Each path below is one point turned by a fixed rotation once a step. After each direction that follows a path, write how fast that rotation turns it, in degrees a step (0 if it stays still).
Each turn is a multiple of 5 degrees from 10 to 175, or 0.
Each row of a path follows its step; steps can be skipped.
path 1
step 2: -1.160 0.209 1.460 1.546 -0.343 -0.753 -1.899 1.101 -0.662 -0.065 -0.285
 0.137 -0.505 1.189 -1.728 0.472 -1.697 0.448 1.025 -0.082 0.531 -1.104
 -1.639 0.926 -2.457 -0.428 -0.463 1.097 -1.199 -0.594 -1.428 0.495
 0.197 -0.462 -1.155 -0.155 -0.366
step 7: -0.329 2.225 0.695 0.032 -0.054 0.645 0.516 0.221 -2.151 0.869 -0.303
 1.234 0.391 -1.684 1.449 -0.402 -0.692 0.294 1.202 -0.559 -1.436 -1.587
 0.680 -0.975 -0.545 0.392 -1.832 -0.002 -1.086 -1.574 0.277 0.594
 -1.806 -0.748 0.378 0.413 0.206
step 10: -1.040 1.418 1.542 1.324 -0.651 -0.050 0.595 0.403 0.499 0.041 -0.862
 -0.560 2.162 0.709 0.838 -0.084 0.116 0.954 1.170 0.180 0.712 -0.100
 -0.608 2.256 -0.622 -1.998 -0.483 0.226 -1.820 0.217 0.361 -1.353
 -0.141 1.160 1.656 -1.125 0.831
step 12: -1.282 1.234 0.525 -0.505 -0.025 -0.074 0.944 -0.082 0.064 -2.774 1.106
 -2.098 0.275 -0.592 -0.538 0.232 1.450 -0.329 1.325 -0.576 -1.220
 -0.596 -0.472 -1.224 1.595 0.029 -0.200 1.549 -1.849 1.027 0.670 -1.712
 -0.330 -0.023 -0.389 0.247 -0.432
step 13: -0.106 -0.139 -0.164 0.227 -0.267 0.958 -0.391 1.158 0.820 0.955 1.348
 -0.321 2.098 0.690 0.421 -0.534 -2.126 0.524 1.385 1.557 -1.803 -0.429
 -0.561 -0.316 -1.114 -0.634 -0.957 -2.268 1.660 -1.226 -0.884 0.240
 -1.393 0.338 0.082 0.521 0.242
step 14: 1.813 -0.037 -0.399 -0.412 0.655 0.532 -0.841 0.274 -0.986 -0.455 0.729
 -0.483 -1.088 1.349 -0.443 1.724 1.150 -0.739 1.291 -1.791 0.819 0.746
 0.828 1.521 0.389 0.157 -0.176 0.008 -0.797 0.585 0.917 -1.301 -0.717
 -1.694 -1.021 -0.011 2.518
step 17: 0.382 -0.056 -0.759 -1.727 -2.385 0.427 -0.759 1.551 0.373 -0.740 -0.236
 -0.605 -0.691 2.158 2.435 0.973 0.844 -0.304 -0.601 -0.167 0.273 -0.042
 -1.650 -0.232 -0.029 0.823 0.914 1.103 0.258 -2.060 0.820 -0.709 -0.264
 -0.437 -0.632 -0.399 -1.064
step 18: -1.248 0.231 1.478 1.719 -1.300 0.820 0.164 1.917 -0.433 -0.554 1.635
 1.537 1.480 -0.887 -2.283 -1.166 1.312 -0.277 0.602 0.087 -0.204 -1.102
 0.827 0.577 -0.178 0.265 -1.188 0.300 -0.277 0.489 -0.868 -1.496 1.033
 -0.782 -0.237 -0.706 0.113
Speeds:
0.298 -0.134 0.111 0.175 -0.408 0.458 0.050 0.476 -0.099 -0.105 0.211
 -0.104 0.709 -0.225 -0.224 0.687 -0.470 -0.304 -0.233 -0.128 0.495
 -0.347 0.417 0.000 0.238 -0.248 -0.100 0.028 0.458 0.182 0.103 0.113
 0.133 0.912 0.549 0.187 -0.401
145
0.439 0.018 -0.055 -0.044 0.330 0.372 -0.770 0.504 0.017 -0.378 -0.180
 -0.205 -0.075 -0.190 -0.448 -0.425 -0.390 0.224 0.073 -0.150 -0.246
 -0.734 0.634 -0.060 -0.026 -0.271 0.442 -0.333 -0.307 -0.385 -0.385
 -0.142 -0.068 -0.130 -0.447 0.507 0.370
65
-0.071 -0.452 0.146 0.165 -0.054 0.137 -0.265 -0.049 0.056 0.077 0.642
 -0.065 -0.538 -0.503 0.620 0.532 0.428 -0.357 -0.439 -0.122 0.236
 -0.347 -0.488 0.181 -0.558 0.026 0.134 0.229 -0.064 0.101 -0.410 -0.132
 0.038 0.481 -0.587 0.306 0.606
120
-0.709 0.851 0.161 0.586 0.008 -0.031 -0.085 -0.481 -0.505 -0.194 0.625
 -0.132 0.185 0.062 0.066 -0.358 0.120 0.107 -0.434 0.604 -0.245 -0.265
 0.462 0.219 -0.154 -0.315 -0.468 -0.183 -0.089 -0.508 -0.056 0.156
 0.251 0.378 -0.045 -0.142 0.007
130
-0.534 -0.219 0.209 0.192 0.147 -0.233 -0.060 -0.028 -0.088 -0.082 0.191
 -0.859 -0.251 0.027 0.377 -0.362 -0.729 -0.586 0.253 -0.560 -0.525
 0.151 -0.034 0.436 -0.062 0.284 0.358 -0.036 0.292 0.146 -0.069 0.017
 0.578 -0.164 0.383 0.464 -0.404
100
-0.384 0.200 0.146 0.117 -1.052 -0.563 -0.393 0.012 0.183 0.275 -0.211
 0.531 0.409 0.247 0.069 -0.248 0.240 0.078 -0.181 -0.100 0.444 -0.345
 -0.111 0.065 0.233 0.023 0.755 0.307 -0.445 -0.079 -0.377 -0.018 0.441
 -0.236 0.312 0.437 -0.032
45
path 2
step 0: 1.432 -1.598 2.110 -2.174 0.803 0.080 0.138 -0.797 -0.770 0.146 -0.002
 -0.996 0.844 0.470 -0.339 2.385 -0.194 1.463 -1.021 -0.395 -1.118
 -1.313 2.248 -0.046 0.664 -1.221 0.707 0.468 0.622 -1.110 0.126 1.551
 -0.019 0.654 -0.468 0.502 1.134
step 1: 0.230 -2.030 -1.651 -2.910 0.586 0.043 0.460 -0.204 -1.094 -0.617 1.807
 -1.148 -0.069 3.060 -0.798 0.661 -0.138 0.188 -0.926 0.152 -0.947 0.684
 1.723 1.204 -0.114 -0.140 1.359 0.965 -0.363 -0.168 -0.207 -0.055 0.247
 -0.255 0.037 0.936 0.892
step 10: 0.017 -1.788 -0.690 -1.112 -0.456 -0.396 1.001 -1.572 -0.866 0.034 2.055
 0.564 -1.926 0.375 0.151 1.538 -0.149 -0.278 0.119 -0.697 -0.252 -0.379
 1.083 -1.526 0.426 1.316 1.896 1.049 -0.712 0.422 0.481 0.986 2.503
 -0.040 0.315 1.102 1.703
step 11: 0.588 -1.014 0.657 -2.286 0.155 -1.113 1.072 0.647 -0.737 1.426 0.665
 0.256 -0.882 0.505 -0.207 -0.270 1.710 -2.059 -0.172 0.000 -2.731
 -1.196 0.966 -1.542 -0.325 0.309 -0.376 0.319 0.253 0.851 -0.433 0.968
 0.231 0.281 1.205 1.971 1.701
step 14: -0.334 0.294 -2.792 -0.806 0.448 0.601 1.314 1.847 0.611 2.581 0.707
 -1.598 1.551 1.479 -1.148 0.790 1.397 -0.747 -0.311 -0.166 -1.334
 -0.988 0.649 -0.378 0.589 1.279 -0.876 -0.867 0.055 1.004 0.694 0.790
 0.361 -0.269 -0.608 0.486 0.403
step 15: -1.610 0.896 -2.344 -0.448 0.459 1.400 -0.758 0.252 0.051 2.460 0.407
 1.558 -0.812 -0.215 0.151 1.521 0.743 -0.599 -2.636 -0.804 0.415 -0.276
 0.664 -0.923 0.214 1.511 0.250 -1.026 -1.237 0.487 1.596 0.069 0.072
 -0.224 -0.468 -0.240 1.195
step 16: -1.026 -0.178 0.274 -0.322 0.204 0.604 -0.745 0.638 0.483 1.341 -0.826
 -0.503 0.397 -1.804 0.662 1.120 0.820 0.487 -2.689 0.230 -1.794 -0.453
 1.488 -1.841 2.302 -0.056 0.199 -1.020 1.373 1.269 2.002 0.500 -0.150
 0.495 -0.179 1.309 0.071
step 18: -0.083 -0.257 -0.390 -0.655 -0.145 1.079 0.818 -1.182 -0.931 0.366
 -0.341 0.142 -0.207 -0.616 -0.423 2.658 -0.381 0.918 -1.777 0.055 0.248
 0.700 1.298 -1.473 1.214 -0.018 1.182 -0.135 -0.742 -2.080 0.429 1.421
 2.300 -0.407 -1.609 1.127 1.598
Speeds:
-0.320 -0.075 0.220 0.246 -0.466 -0.262 -0.511 0.743 0.041 0.114 -0.328
 -0.749 0.093 0.052 -0.241 -0.178 0.249 0.227 0.488 0.450 -0.159 -0.240
 0.211 0.109 0.347 0.330 0.724 -0.353 0.389 -0.525 0.078 0.146 0.531
 0.216 -0.247 -0.040 0.238
160
-0.001 -0.087 -0.589 0.198 -0.504 0.390 0.080 -0.306 0.768 0.327 -0.368
 -0.370 0.358 -0.363 0.357 0.048 0.503 -0.006 -0.054 -0.290 -0.088
 -0.405 0.145 0.144 -0.230 -0.646 0.125 -0.376 -0.310 0.038 0.441 -0.444
 -0.014 0.011 0.404 -0.689 0.064
40
0.155 0.219 -0.353 0.338 0.444 -0.004 -0.670 0.548 0.287 -0.045 0.188
 0.267 0.175 0.040 -0.434 0.426 0.367 0.309 0.225 0.235 0.582 -0.403
 -0.319 -0.339 0.071 0.147 -0.375 -0.450 0.039 0.630 0.592 0.123 -0.538
 -0.174 -0.415 -0.094 -0.187
40
0.182 -0.389 0.206 -0.195 0.151 -0.531 -0.314 0.054 0.781 0.223 -0.045
 0.194 -0.045 0.280 -0.505 -0.296 -0.210 0.887 0.017 -0.568 0.170 -0.031
 0.433 0.373 -0.642 -0.092 0.348 0.392 -0.153 -0.220 -0.065 -0.141
 -0.362 0.287 0.037 0.280 -0.432
10
-0.300 0.781 -0.113 -0.424 0.332 0.540 -0.189 0.364 -0.113 -0.162 0.135
 -0.429 -0.121 0.625 0.160 -0.120 -0.171 0.084 0.237 -0.502 -0.517
 -0.518 -0.141 0.272 -0.437 0.416 -0.253 0.531 0.292 0.127 0.351 -0.050
 -0.117 0.307 0.402 -0.311 0.384
35
path 3
step 0: -0.013 -0.075 -1.254 0.592 1.135 -0.632 1.257 -1.407 -0.068 -0.382 0.834
 1.962 -0.255 -0.952 -0.273 0.392 1.404 -1.141 0.017 0.686 -0.277 -1.377
 0.885 -0.658 -0.439 0.465 0.620 -1.411 0.275 -0.407 -1.356 0.876 0.203
 0.971 0.595 -1.819 -0.927
step 1: 0.867 -0.267 -1.483 0.556 0.806 -0.108 1.172 -0.152 0.334 -0.200 1.625
 -1.287 -0.185 0.308 0.375 -0.509 -1.153 -0.009 -0.706 0.667 0.078 1.498
 -0.804 -0.225 -0.770 1.997 0.136 -0.705 -0.345 0.507 0.624 0.280 2.492
 0.890 0.384 -1.243 -1.090
step 4: 0.768 0.514 -0.429 0.307 0.013 -0.259 -0.183 1.838 0.121 1.242 -0.469
 0.562 1.520 -1.341 0.538 -0.844 -0.520 0.709 -0.105 1.602 -0.958 0.097
 -0.548 0.351 -1.051 0.865 -0.349 -0.098 -0.233 -0.057 -1.275 -0.416
 0.611 3.325 -0.081 0.397 -0.496
step 10: 1.899 -0.645 -1.113 0.036 -1.306 -1.325 0.283 0.535 0.082 0.049 -0.529
 -0.463 -0.249 -0.873 0.263 -2.206 -1.210 -0.454 0.624 -0.361 -0.354
 0.737 -0.895 -0.212 -0.401 1.143 0.378 -0.299 -0.142 2.787 0.200 -0.452
 1.052 -0.331 0.758 -0.748 -0.674
step 12: 0.964 0.727 -1.624 0.330 1.366 -0.204 0.181 1.227 0.580 1.950 0.449
 1.558 0.421 -1.282 -0.906 1.083 0.269 0.499 -0.120 0.359 -0.804 0.437
 1.228 0.261 -1.178 0.182 0.740 -1.613 0.846 -0.046 -1.384 -0.972 0.617
 0.663 -1.029 -0.419 -0.517
step 14: 0.713 -0.357 -0.945 0.102 -0.562 0.915 0.356 -1.315 -0.387 -0.084 -0.028
 -1.703 -0.991 0.830 -0.092 0.761 -0.772 0.495 -1.181 1.985 1.126 0.248
 -1.421 -1.538 0.379 0.120 0.239 -0.913 -0.592 0.069 -0.972 -0.851 1.062
 -0.434 -1.849 -0.862 -0.691
step 17: 0.914 -1.622 -0.345 0.590 -0.697 0.500 -0.078 0.168 1.215 0.503 -0.804
 0.395 -1.049 -0.577 -0.765 0.760 -1.722 0.417 -0.664 1.055 -0.154 1.704
 -0.179 -0.969 -0.187 1.149 -0.159 -1.189 -0.455 0.134 -0.794 0.099
 0.222 2.588 1.198 -0.457 0.882
step 18: 0.522 -1.022 -1.051 0.130 -0.298 -0.788 0.744 -0.811 -0.355 0.962 0.338
 1.496 -0.387 -0.829 -0.884 -1.012 -0.654 -1.943 -0.220 -0.661 0.484
 -0.809 0.198 -0.544 0.793 1.108 0.085 -0.890 0.061 2.153 -2.575 0.342
 -0.170 -0.482 0.046 -0.858 -0.060
Speeds:
-0.291 0.506 -0.174 0.221 0.066 0.154 0.380 -0.284 -0.034 -0.710 0.099
 0.125 0.124 0.403 -0.384 0.417 -0.523 0.146 -0.114 0.514 0.319 0.384
 -0.395 -0.209 -0.355 0.191 0.042 -0.506 0.050 -0.338 0.617 0.256 -0.568
 0.416 -0.567 0.020 0.222
135
-0.339 0.127 0.349 0.231 0.583 0.236 -0.145 0.787 0.530 -0.415 0.144
 0.334 0.058 -0.073 0.324 -0.163 0.616 0.151 -0.296 0.030 -0.291 -0.233
 0.271 0.349 -0.226 0.250 0.255 -0.412 0.186 -0.657 -0.016 -0.350 0.050
 0.580 0.209 -0.598 -0.063
90
0.354 -0.373 -0.098 -0.135 -0.277 0.264 -0.090 0.028 0.315 -0.264 -0.633
 0.016 0.085 1.220 0.672 0.076 -0.253 -0.021 0.095 0.032 -0.877 -0.229
 -0.180 0.022 -0.196 0.106 0.045 0.305 -0.126 0.013 0.316 0.347 0.015
 -0.049 -0.056 -0.190 -0.502
55
-0.117 0.075 0.439 -0.355 -0.128 -0.240 -0.225 0.053 0.255 -0.472 0.156
 -0.599 -0.213 0.238 -0.219 -0.721 -0.157 0.094 -0.377 -0.290 0.128
 -0.256 -0.298 0.443 0.014 0.389 -0.045 -0.526 -0.013 0.483 0.123 -0.435
 -0.073 -0.892 -0.624 -0.287 0.006
85
-0.380 0.323 -0.147 0.291 -0.390 -0.485 0.186 0.321 -0.133 -0.187 -0.415
 -0.251 -0.277 0.014 -0.179 -0.239 0.346 0.365 0.060 -0.076 -0.124 0.157
 -0.393 -0.426 0.323 -0.101 -0.421 0.415 0.015 -0.495 0.247 0.421 0.959
 -0.116 -0.150 -0.657 0.518
55
path 4
step 5: 1.173 -0.165 1.400 -0.886 -2.394 0.520 -2.068 0.474 -0.247 1.097 0.461
 1.339 0.303 0.387 0.031 -0.681 -0.800 -0.666 2.176 2.074 1.851 0.585
 -0.696 -1.321 0.145 -1.081 0.317 -0.273 -0.262 -0.486 0.785 1.878 0.310
 -1.020 -0.260 2.302 -0.065
step 6: 1.013 -1.840 0.534 -1.063 -1.064 0.363 0.757 -1.120 -0.886 1.317 -0.913
 1.578 -0.559 -0.401 0.905 -0.104 1.704 0.092 -1.100 0.501 2.427 0.876
 0.233 0.969 2.434 -0.747 1.439 -0.040 -1.060 1.591 0.540 -1.558 -1.071
 0.130 0.713 0.568 -1.449
step 9: 0.305 0.634 -2.098 -0.747 -0.724 0.627 1.382 0.858 -1.149 -1.730 2.304
 0.981 -0.036 1.392 -1.086 1.198 0.806 0.321 -0.056 0.795 1.801 0.063
 -1.528 1.463 2.035 1.132 0.241 -1.284 -1.173 -0.754 0.015 -0.952 -1.398
 0.250 0.033 1.204 -0.334
step 11: 0.476 -0.766 -1.132 1.114 -1.226 -1.055 1.856 -1.069 0.122 1.761 1.176
 0.350 1.564 -1.341 -0.038 -0.868 -1.048 -1.697 -0.041 -0.628 -1.137
 -1.970 2.906 -0.712 1.123 1.050 -1.165 -0.296 0.631 -0.571 -0.379
 -0.902 -1.211 0.604 -0.332 0.062 -1.001
step 13: 0.581 1.109 -1.252 -2.583 1.174 -1.558 -0.159 0.063 0.622 0.779 0.667
 0.593 0.029 0.572 1.988 -2.551 0.582 0.614 -0.715 1.216 -1.654 1.286
 -0.378 -0.135 1.056 0.688 1.635 0.882 -0.288 -0.679 0.228 -0.621 0.613
 -1.875 1.381 0.200 -1.238
step 15: -0.269 2.167 0.629 2.376 1.065 -0.803 -1.928 1.060 -0.497 0.191 -0.302
 -1.485 0.560 -0.458 0.777 0.336 -0.881 -1.349 1.314 1.084 -0.175 1.621
 1.147 0.112 -1.626 1.969 -1.494 0.436 -1.311 -0.108 -0.565 -0.819
 -1.033 -1.362 -1.350 0.159 -0.270
step 16: 0.648 0.590 -0.202 -0.147 0.031 0.163 0.315 0.873 1.369 1.201 1.255
 -1.537 -2.112 1.703 -1.051 -0.174 1.256 0.749 0.412 1.872 -0.022 -0.106
 1.316 0.809 0.303 0.776 -1.743 1.046 0.757 -0.364 1.929 -0.870 -0.564
 -2.529 0.999 0.893 -1.359
step 18: 0.772 -0.367 1.851 1.125 -0.710 0.365 -1.874 0.054 -1.081 4.348 -1.345
 1.027 0.844 -1.651 1.892 -0.061 0.172 -0.565 -0.045 0.552 0.692 -0.437
 0.085 -0.144 -0.227 0.403 0.199 -0.353 -0.816 1.146 -0.339 -0.203
 -0.378 -1.290 0.163 -0.246 -1.209
Speeds:
-0.552 0.076 -0.644 -0.355 0.581 -0.627 -0.343 0.026 0.177 -0.115 -0.297
 0.329 0.545 0.404 0.671 0.671 0.568 0.095 -0.274 -0.121 0.138 -0.045
 -0.384 0.137 -0.551 0.380 0.093 0.325 -0.053 0.139 -0.067 0.029 -0.016
 0.240 0.032 0.107 0.062
60
0.427 0.229 -0.620 0.034 0.135 0.076 -0.077 -0.138 -0.132 -0.165 0.041
 0.430 -0.492 -0.004 -0.106 0.674 -0.670 -0.096 -0.484 -0.699 0.352
 -0.178 0.511 -0.378 0.129 0.027 0.909 -0.042 -0.006 -0.245 0.113 0.324
 -0.157 -0.347 -0.176 0.153 -0.048
25
0.267 0.592 0.554 0.123 0.601 0.328 0.127 -0.152 -0.361 -0.456 0.073
 0.193 0.455 -0.386 -0.244 0.557 0.052 0.337 0.212 0.370 -0.017 0.065
 0.344 0.549 -0.160 0.202 0.417 -0.515 -0.648 0.074 0.022 -0.077 -0.077
 0.531 0.243 -0.431 0.150
135
-1.076 -0.568 -0.276 0.532 0.146 -0.073 -0.391 0.270 -0.152 -0.766 0.155
 0.369 0.037 0.017 -0.557 -0.220 -0.611 -0.066 0.092 0.308 0.126 -0.092
 -0.228 0.158 0.116 -0.099 0.070 -0.225 -0.209 0.399 0.404 0.223 0.283
 -0.214 -0.189 -0.036 0.334
145
0.177 -0.234 0.035 -0.339 0.588 0.101 0.111 0.444 0.638 0.099 -0.394
 -0.627 0.107 0.050 -0.254 0.380 -0.175 -1.048 0.000 0.465 -0.151 -0.476
 0.000 0.030 0.449 -0.021 -0.080 0.172 -0.449 -0.233 0.019 0.504 -0.341
 0.021 0.042 0.085 0.384
95
-0.238 -0.231 0.280 -0.278 0.077 0.390 -0.239 0.063 -0.046 0.197 0.588
 0.189 0.340 0.015 0.123 -0.110 0.184 0.189 -0.012 -0.206 0.674 -1.178
 0.641 -0.255 -0.237 0.204 -0.553 -0.307 -0.077 -0.274 -0.194 0.135
 0.234 -0.312 0.475 0.204 0.193
55
-0.317 -0.224 0.391 -0.378 -0.515 0.622 0.279 -0.752 -0.318 -0.216 0.097
 0.274 0.086 -0.132 -0.026 0.325 0.091 -0.505 -0.193 -0.206 0.063 -0.139
 -0.753 -0.398 0.183 0.418 -0.041 0.301 -0.342 -0.337 0.653 -0.204 0.045
 0.521 -0.221 0.220 -0.080
25
-0.079 0.144 -0.216 -0.072 -0.212 0.094 -0.447 -0.326 0.303 0.351 0.132
 -0.293 -0.183 -0.427 0.713 -0.423 -0.736 0.137 0.114 0.631 0.496 0.221
 0.073 -0.286 -0.198 0.436 0.323 0.620 -0.371 -0.017 0.061 0.082 0.119
 0.217 0.292 -0.617 0.406
145
